The rows of T fall into several groups, and each row is roughly a mix of its group's hidden directions.
T, 125 rows:
11,-16,-13,-3,-7,-23,11,-21,-4,-2,-13,13
22,17,15,-20,6,9,-8,4,-6,-17,9,-3
-31,-17,-10,22,-8,-3,1,-9,6,4,3,3
10,10,5,-21,14,-3,8,-21,-7,-23,6,-6
-3,0,8,27,-7,26,-12,14,-2,0,6,12
-8,1,6,28,-3,27,-9,7,3,-2,9,10
-17,16,-26,-12,12,-17,-2,-5,-3,-3,9,-11
22,-14,20,7,-7,10,-12,16,-6,4,-16,7
-12,-14,-1,0,17,-5,14,-33,9,-1,4,-1
15,-19,23,8,-14,1,1,5,11,18,-7,13
0,13,-14,-22,13,-18,9,-6,-1,-13,-3,-21
26,-10,20,-9,-9,-9,0,10,11,8,-18,0
-8,6,18,4,12,23,-12,22,-2,3,2,-17
28,7,7,-16,-2,-3,-14,14,-11,-7,-17,-2
-9,-21,-5,13,-11,-2,9,-5,0,18,4,27
6,20,4,-21,15,8,-4,2,-5,-26,7,-7
9,7,11,10,-12,4,-15,30,0,13,-13,-7
-3,5,15,16,-8,19,-7,22,-4,17,15,-1
8,12,18,-13,21,10,1,-6,-7,-18,10,-16
11,12,4,-1,-17,4,-16,32,-9,-3,-8,-1
-6,-13,3,-1,20,-5,16,-31,9,0,7,-3
-15,1,-1,26,-7,25,-4,5,-9,1,14,12
-10,14,-7,15,-18,4,8,8,10,5,29,5
-25,5,-25,6,9,4,-3,-13,-15,-11,8,1
11,24,12,-6,-3,14,-3,9,-1,-13,26,-4
20,6,19,7,-2,9,-17,14,9,-14,-10,-15
4,-3,-12,-9,-1,-21,5,-22,9,-23,-9,-12
6,3,-4,3,-26,-1,-16,27,-11,-2,-12,6
-23,-17,-9,23,-7,-5,4,0,6,20,-9,0
-6,4,-15,-2,10,11,7,21,-28,7,3,12
-16,-15,-19,14,-7,-18,9,-8,15,14,-10,2
-19,-19,-13,20,-7,-11,7,-4,5,19,-11,2
3,9,-30,-10,1,-16,5,9,-11,-17,-12,-1
16,4,28,1,8,19,-7,9,-17,-5,7,-8
-21,-4,-2,19,-5,13,-2,3,-5,20,16,17
7,9,-3,-26,10,-18,14,-7,4,-8,-3,-20
0,14,-17,-22,11,-19,6,-5,-4,-12,0,-18
-6,-11,-15,2,-1,-24,17,-25,8,3,-7,0
-29,-14,-12,21,-13,-2,3,-3,1,7,8,8
-14,-1,8,23,-10,13,-11,22,2,16,-3,-8
0,19,14,-15,19,14,-6,7,-4,-17,5,-17
-27,-14,-11,15,4,1,10,-18,6,8,13,5
-3,-4,17,22,-7,24,-9,12,3,13,6,13
16,8,-8,-16,-8,-12,11,-22,1,-15,13,13
1,25,-5,-9,10,2,-6,8,-5,-19,1,-26
16,12,21,-13,15,10,0,-6,-12,-17,11,-10
14,12,17,-16,17,8,4,-8,-10,-19,10,-12
8,4,20,19,-1,24,-16,10,9,-10,-5,-5
10,2,-9,-19,2,-14,10,-27,-2,-21,-4,4
-11,-12,2,1,21,-1,13,-31,9,2,6,-4
-15,-2,5,24,-14,10,-12,22,3,15,-6,-6
9,-16,-16,1,-17,-20,4,-10,2,10,-14,18
-16,-21,-16,15,-14,-17,0,-7,2,10,-7,13
30,10,18,-17,-1,9,-5,0,-7,-13,9,0
25,16,16,-18,15,9,-3,4,0,-8,-5,-12
28,9,8,-23,2,-1,-6,5,-10,-19,-7,-2
-15,-3,6,25,-12,8,-10,21,4,18,-5,-6
4,12,18,-12,19,15,-12,11,-5,-13,-3,-18
-18,-19,-3,20,2,3,-6,15,5,22,-14,-2
-21,-7,-13,24,-11,-3,7,6,8,19,10,6
-10,-17,-12,10,-22,-14,-11,1,-5,1,-20,10
-22,4,-4,0,5,-5,18,-20,15,7,21,-4
8,-6,-6,-27,5,-25,17,-4,-2,8,-9,-4
-2,-7,6,14,-25,5,-15,25,-6,6,-12,0
-13,3,10,23,-8,13,-8,22,6,17,-1,-9
-2,-1,-1,-10,25,-1,15,-30,8,-5,9,-3
-14,6,-12,10,-5,14,-14,12,-27,6,9,12
15,2,25,-1,0,-1,1,-6,25,-8,-3,-22
-20,-16,-22,10,-15,-14,3,-11,-2,1,0,16
22,13,16,-20,9,9,-8,2,-8,-18,2,-7
-24,-4,-4,18,-4,12,-1,-9,-2,13,21,16
3,24,11,-11,6,17,-3,5,-1,-14,24,-7
34,4,13,-12,-10,3,-3,-5,-8,-7,11,12
-10,8,16,18,0,21,3,10,-5,4,25,-8
-22,-14,-17,20,-9,-10,-1,-2,4,19,-3,10
-12,-9,7,24,-8,19,-7,1,3,13,10,20
-19,-17,-22,11,-15,-14,1,-8,-3,3,-1,16
-5,20,-18,-8,16,5,-1,9,-18,-18,4,-14
-11,5,13,17,1,27,-4,13,0,15,13,10
12,18,16,-12,4,20,-10,14,-9,-10,15,-1
-15,-5,-26,2,-11,-19,6,-7,17,8,-12,5
22,5,19,5,6,13,-11,18,10,-11,-12,-11
-20,-5,2,16,1,10,-7,24,3,20,-9,-9
-3,-4,-17,-15,8,-11,12,-30,-2,-11,3,12
18,-17,-7,-4,-9,-19,8,-21,-7,-2,-12,15
-13,-3,-2,3,-9,-16,4,-28,23,-1,8,-6
1,18,13,-4,4,23,-12,22,-4,-5,16,-4
3,-17,-14,0,-5,-24,12,-23,1,2,-16,6
-1,8,-20,-21,8,-23,7,-9,-1,-12,-6,-14
26,-3,13,-9,4,-1,-3,23,-1,2,-23,-3
12,8,2,-24,10,-17,12,-1,5,-8,-9,-22
-8,-16,-16,4,-1,-23,14,-19,8,7,-14,1
15,13,22,-4,17,17,-6,14,2,3,2,-18
18,19,20,-13,13,16,-1,8,1,-5,2,-14
3,-8,-7,-15,18,-11,6,-27,2,-19,-8,0
-15,-15,-21,7,-16,-18,5,-12,-1,1,-2,17
-5,16,17,-8,18,21,-12,13,-4,-8,6,-15
-19,-7,1,24,-13,13,-13,17,1,15,-6,-3
-1,1,4,-8,28,-3,14,-27,9,-3,9,-7
-16,-1,9,25,-8,11,-9,20,5,17,-2,-9
1,1,-23,-14,-16,-17,4,-15,4,-3,-9,20
4,3,4,-3,30,3,15,-16,13,13,15,-7
-11,1,7,28,-7,26,-10,1,3,-2,11,9
-21,-21,-13,20,-14,-10,-1,-4,3,11,-3,9
15,12,22,-14,18,13,6,-2,1,-12,10,-14
0,18,14,-17,20,14,-7,6,-4,-15,3,-17
-22,5,6,0,25,11,-5,11,2,-1,-7,-23
-14,15,-22,-15,9,-16,12,-10,3,-6,10,-11
20,13,20,-11,22,10,-3,3,4,-2,-2,-17
26,-6,7,-2,-6,-1,-14,21,-9,-3,-22,4
9,2,17,-2,4,14,-5,28,-9,21,-6,4
-15,-3,6,5,-2,0,18,-21,18,9,24,2
-8,17,-24,-9,11,0,-4,4,-20,-19,-1,-10
1,18,20,-4,3,23,0,13,-1,-12,14,-14
13,-4,-6,-18,3,-13,6,-28,-2,-19,-8,5
15,7,-5,-23,8,-19,6,0,0,-14,-13,-19
18,21,1,-20,20,1,11,-3,4,-7,17,-3
-13,5,13,18,0,20,-1,19,-3,15,19,-5
4,8,8,-7,27,7,17,-15,10,3,20,-8
-11,-14,-17,8,-8,-3,8,0,-10,14,7,29
-9,-10,-1,1,19,-5,19,-29,11,6,11,0
-18,-1,-4,25,-7,21,-1,3,-8,4,15,16
-10,0,12,22,-7,13,-9,24,5,17,-1,-10
-15,13,13,7,12,22,0,7,-1,-4,24,-12
5,-14,-10,-20,0,-26,20,-8,-2,9,-9,6
Here is one row of each group, with its name. Which group are the others in?
4,-18,-16,8,-16,-20,9,-12,2,11,-8,17  Z
-1,-12,14,22,-12,19,-9,5,3,12,3,21  J
1,4,1,-11,27,-2,15,-26,8,-2,11,-5  W

17,0,16,-11,5,-11,5,-7,25,-8,-10,-18  J
-5,-12,-15,-1,-6,-18,3,-31,5,-16,0,2  J
19,-9,13,-11,-2,-18,5,-10,25,-3,-12,-9  J
11,18,17,-10,4,21,-13,14,-10,-12,12,-2  Z
21,6,21,-11,25,6,-1,-4,5,1,-5,-16  W
-28,-6,-7,24,-2,2,2,9,10,19,4,-4  Z
-17,-18,-21,10,-13,-18,3,-11,-2,1,0,15  W
-22,-13,7,15,8,3,14,-15,12,0,20,-6  W
